In the rows, zero is written as 128.
Families of rows that turns and mirrors carry onto each other, the same ones carrying the whole set onto itself: the rest of each named row's family, in list order
4 families of 8 rows
getu: [ 98 127 144 135 123 102 121 145  95 100]
maf: [ 93 102 111 141 117 125 127 148 104  80]
navol: [142 130 128 138 122 131 136 123 120 107]
Vaku: [129 108 145 135 103 117 138 126  97 104]
vug: [118 133 144 132 127 115 133 138  87  88]
zon: [119 151 134 145 129 123 118 147 115  99]
kop: [101 121 120 129 108 145 116 157 133 107]
gur: [131 112 110 114 110 144 129 136 129  95]
tava: [137 117 127 122 106 122 126 123 128 114]
bapi: [110 111 109 115 104 130 116 139 137 105]
Ribe: [126 111 124 126 104 147 130 137 132 116]
nimis: [107  88 120 123  98 131 135 134 109  97]
gato: [128 143 142 133 114 110 113 139 119 110]
sig: [121 111 104 126 116 145 132 131 132 101]
zaden: [100 136 123 126 112 119 103 155 128 101]
girav: [ 81 107 120 123 118 116 120 149 108  95]
guga: [ 90 125 126 125 126 123 123 154  95  79]
Rosof: [ 97 131 109 134 124 137 115 155 128  92]
Mev: [124 150 135 131 122 124 113 155 114  91]
tovu: [103 124 132 151 124 112 125 150  93  82]
nupi: [106  89 119 118 112 121 136 125 110 104]
ropa: [ 84 109 125 130 104 124 119 157 105  89]
luzu: [127 113 135 150 120 113 139 129  92  91]
Zinoz: [149 133 133 125 116 129 129 132 116 100]
nidor: [129 106 130 121 120 127 146 121  95  92]
magir: [117  92 115 139 114 126 142 128 103  88]
bam: [100  99 112 115 118 135 136 138 104  83]
nar: [123 110 143 130 118 107 137 121  97 109]
refu: [135 132 144 137 110 134 127 138 121 119]
Pomo: [106 129 111 118 116 138 112 159 126  86]
zoze: [107 129 150 142 110 110 122 149  92  95]
totot: [110 142 141 139 114 132 113 158 122 110]

Which other rows belong to the same family as Zinoz? getu, gur, girav, Mev, nupi, nar, Pomo
Which other rows belong to the same family as maf? kop, Ribe, tovu, luzu, magir, refu, totot
Which other rows belong to the same family as Rosof? navol, Vaku, zon, nimis, sig, ropa, zoze

Families of rows that turns and mirrors carry onto each other, the same ones carrying the whole set onto itself: the rest of each named row's family, in list order
4 families of 4 rows
tir: [128 135 111 138 139 108 136 149]
fadom: [144 136 130 123 147 141 126 112]
vokul: [130 109 117 140 118 146 120 120]
ras: [126 132 143 113 131 110 135 149]
Gorus: [149 106 137 122 136 150 127 144]
takor: [123 121 146 128 107 139 143 138]
zuro: [132 108 120 137 128 123 136 109]
Gufom: [109 121 135 148 119 128 139 141]
muruf: [134 113 103 130 127 147 112 135]
kuvi: [140 117 124 113 134 123 156 142]
Vidul: [140 126 123 147 140 132 106 152]
vel: [117 145 143 117 141 122 138 135]
Veku: [119 148 141 134 142 147 129 143]
Sanaf: [141 117 132 122 103 137 133 142]
vok: [125 134 114 130 152 128 113 117]
vemoz: [119 130 115 121 154 118 112 141]

Which other rows belong to the same family as muruf? ras, Sanaf, vemoz
Which other rows belong to the same family as tir? Gorus, kuvi, Vidul
Which other rows belong to the same family as Gufom? fadom, zuro, Veku

Families of rows that turns and mirrors carry onto each other, the same ones carrying the whole set onto itself: the rest of each named row's family, in list order
3 families of 6 rows
fogu: [116 120 127 140 125 112 115 132]
Goke: [130 130 123 154 125  94  97 143]
mam: [128 129 122 158 123  91  98 140]
runun: [153 124 141 147 108 118 124  93]
boz: [169 130 139 161 105  98 108 106]
gav: [127 121 135 134 115 123 130 111]
kemid: [125 122 136 137 118 124 128 106]
dakov: [114 123 124 140 123 109 116 131]
noni: [154 126 145 146 105 119 127  98]
lin: [129 129 127 155 125  91 100 144]
tulaz: [128 117 138 138 116 123 130 109]
Sovu: [113 124 129 142 127 110 116 131]
zoga: [153 124 144 150 108 115 127  95]
Koluf: [168 132 144 164 105 101 109 106]
bor: [168 134 140 164 107  97 110 105]
res: [157 132 132 165 113  85  96 130]
roduf: [156 137 129 165 116  87  95 129]
zova: [155 134 131 170 114  88  94 127]

Which other rows belong to the same family as Koluf? mam, gav, dakov, noni, zova
Which other rows belong to the same family as tulaz? fogu, Goke, zoga, bor, roduf

Families of rows that turns and mirrors carry onto each other, the same ones carrying the whole set onto itself: the rest of each named row's family, in list order
4 families of 4 rows
nuku: [123 110 134 139 136 143 120 124 158 133 112 120 136 129 118 131 122 120
 126]
lut: [125 111 142 124 136 126 110 135 145 144 136 157 119 135 145 136 137 115
 147]
buvil: [121 107 132  94 123 127 139 103 150 121 109 124 106 144 138  98 136 111
 144]
Vuk: [125 118 117 116 140 128 137 138 180 132 102 118 122 145 117 127 132 117
 120]
gumar: [112 122 116  75 137 118 133 121 153 121 130 126 105 126 134  96 151 114
 145]
voduv: [124 119 133 110 147 115 129 147 158 151 117 161 106 144 137 130 124 115
 131]
giz: [123 131 110 106 143 120 137 151 164 122 138 114 121 140  92 125 141 123
 125]
rugev: [108 109 128  98 118 144 124 136 168 134 110 136 123 151 151 112 138 125
 115]
kovom: [107 126 129  89 144 126 129 115 129 126 142 134 109 113 118  92 128 119
 142]
befam: [119 123 130 131 138 139 121 133 141 123 149 116 134 123  94 127 133 125
 132]
Pabas: [131 117 143 118 128 114 122 140 133 132 160 146 109 151 119 134 141 118
 150]
feguz: [131 126 134 104 141 105 142 150 145 138 141 149  95 161 116 127 128 120
 136]
pupef: [116 112 142 106 132 132 136  99 126 125 123 130 109 128 125  92 116 117
 140]
ranal: [105 124 135 103 122 141 129 141 127 123 164 131 121 144 105 105 126 138
 120]
riri: [110 102 146 121 109 154 117 121 136 127 134 133 131 146 135 112 128 131
 124]
valet: [103 129 114  78 132 130 135 154 160 131 139 135 111 149 121 103 136 132
 111]

Which other rows belong to the same family as Vuk? nuku, giz, befam
Which other rows belong to the same family as riri? rugev, ranal, valet
Which other rows belong to the same family as lut? voduv, Pabas, feguz

Families of rows that turns and mirrors carry onto each other, the same ones carrying the whole set onto itself: the rest of each named row's family, in list order
7 families of 4 rows
Des: [113 129 111 116 126 143 127 145]
Toz: [135 133 138 163 137 136 114 115]
vuvo: [130 130 128 162 139 134 112 109]
zagad: [137 137 132 162 137 139 113 115]
virin: [117 132 114 109 124 135 130 143]
Sopi: [109 117 136 117 140 122 130 132]
didat: [115 126 123 112 128 134 133 147]
sogo: [127 152 115 156 117 148 126 118]
sanuz: [107 113 132 121 144 126 133 129]
lanif: [114 137 121 113 122 138 139 143]
zano: [109 126 120 110 131 131 130 140]
zin: [127 156 114 151 113 142 127 129]
Mup: [105 117 135 121 146 123 130 130]
Fupuf: [114 111 136 125 150 132 126 123]
gimer: [124 157 117 158 119 147 123 121]
Tidap: [106 128 125 110 124 133 133 138]
Vir: [123 151 109 148 118 153 117 127]
kon: [125 154 110 150 118 148 128 123]
suli: [115 118 132 114 148 124 126 131]
deva: [133 137 139 160 136 129 122 110]
zuzuz: [114 128 120 108 125 130 131 141]
nad: [130 148 119 159 113 148 122 122]
nifo: [131 140 126 165 139 140 119 114]
vomi: [116 116 143 128 144 119 135 126]
lem: [138 139 130 161 133 137 114 110]
gunu: [131 151 116 158 122 150 121 121]
lutu: [134 141 131 164 130 142 120 111]
Mim: [107 115 140 127 146 124 129 127]

Which other rows belong to the same family as gunu? Sopi, zano, lutu
Which other rows belong to the same family as Des? Vir, deva, vomi
Which other rows belong to the same family as nifo? Tidap, suli, nad
Which other rows belong to the same family as virin? Toz, kon, Mim
Which other rows belong to the same family as zin? vuvo, lanif, Fupuf

Families of rows that turns and mirrors carry onto each other, the same ones carrying the whole set onto itself: the rest of each named row's family, in list order
4 families of 8 rows
zafad: [145 110 144 140 145 155 121 133 146 119]
Mut: [155 146 142 130 138 121 126 146 126 119]
guri: [138 131 140 134 129 132 165 144 146 119]
bimir: [129 130 154 150 141 134 140 122 110 101]
Nazep: [110 131 124 139 140 114 148 127 116 126]
Bof: [150 119 111 130 149 131 123 117 108 114]
fufal: [155 115 120 131 126 141 136 133 142 143]
papo: [141 141 148 133 132 128 161 138 145 117]
fevi: [122  94 121 123 149 133 148 128 127 108]
dar: [146 117 117 125 153 131 122 110 108 119]
Nim: [131 129 151 156 149 131 138 119 116 100]
buge: [121  96 124 125 146 147 145 128 126 109]
Milil: [127 131 153 148 146 137 146 118 116  99]
rizus: [127 131 147 150 149 126 148 116 110 101]
kevid: [148 113 116 134 134 131 138 133 142 148]
kab: [139 130 143 130 134 129 164 139 149 108]
vuguf: [152 114 150 132 145 154 120 135 138 124]
vofen: [113 140 134 136 141 110 146 123 115 119]
gul: [150 113 147 130 146 156 124 128 145 123]
pezel: [120  95 120 129 153 137 142 124 118 113]
vota: [150 115 123 132 153 134 125 113 103 116]
Dalu: [113 141 120 141 138 116 145 124 118 123]
Nimi: [144 110 111 133 151 141 126 113 109 116]
befub: [150 152 141 130 143 119 131 142 126 128]
rege: [156 147 145 135 145 119 132 146 126 127]
Bol: [150 109 134 131 145 156 122 137 144 126]
zol: [150 148 148 130 132 125 134 147 133 127]
Bufu: [148 117 113 133 133 135 135 126 139 149]
kupom: [145 112 118 135 124 132 138 128 144 145]
butig: [136 136 139 134 132 135 161 144 149 113]
tum: [122  94 123 125 140 142 148 127 120 111]
dom: [113 137 127 138 133 109 139 120 119 126]

Which other rows belong to the same family as zafad? Mut, Bof, fevi, Nim, kab, kupom, dom
Which other rows belong to the same family as tum? bimir, dar, kevid, gul, Dalu, rege, butig

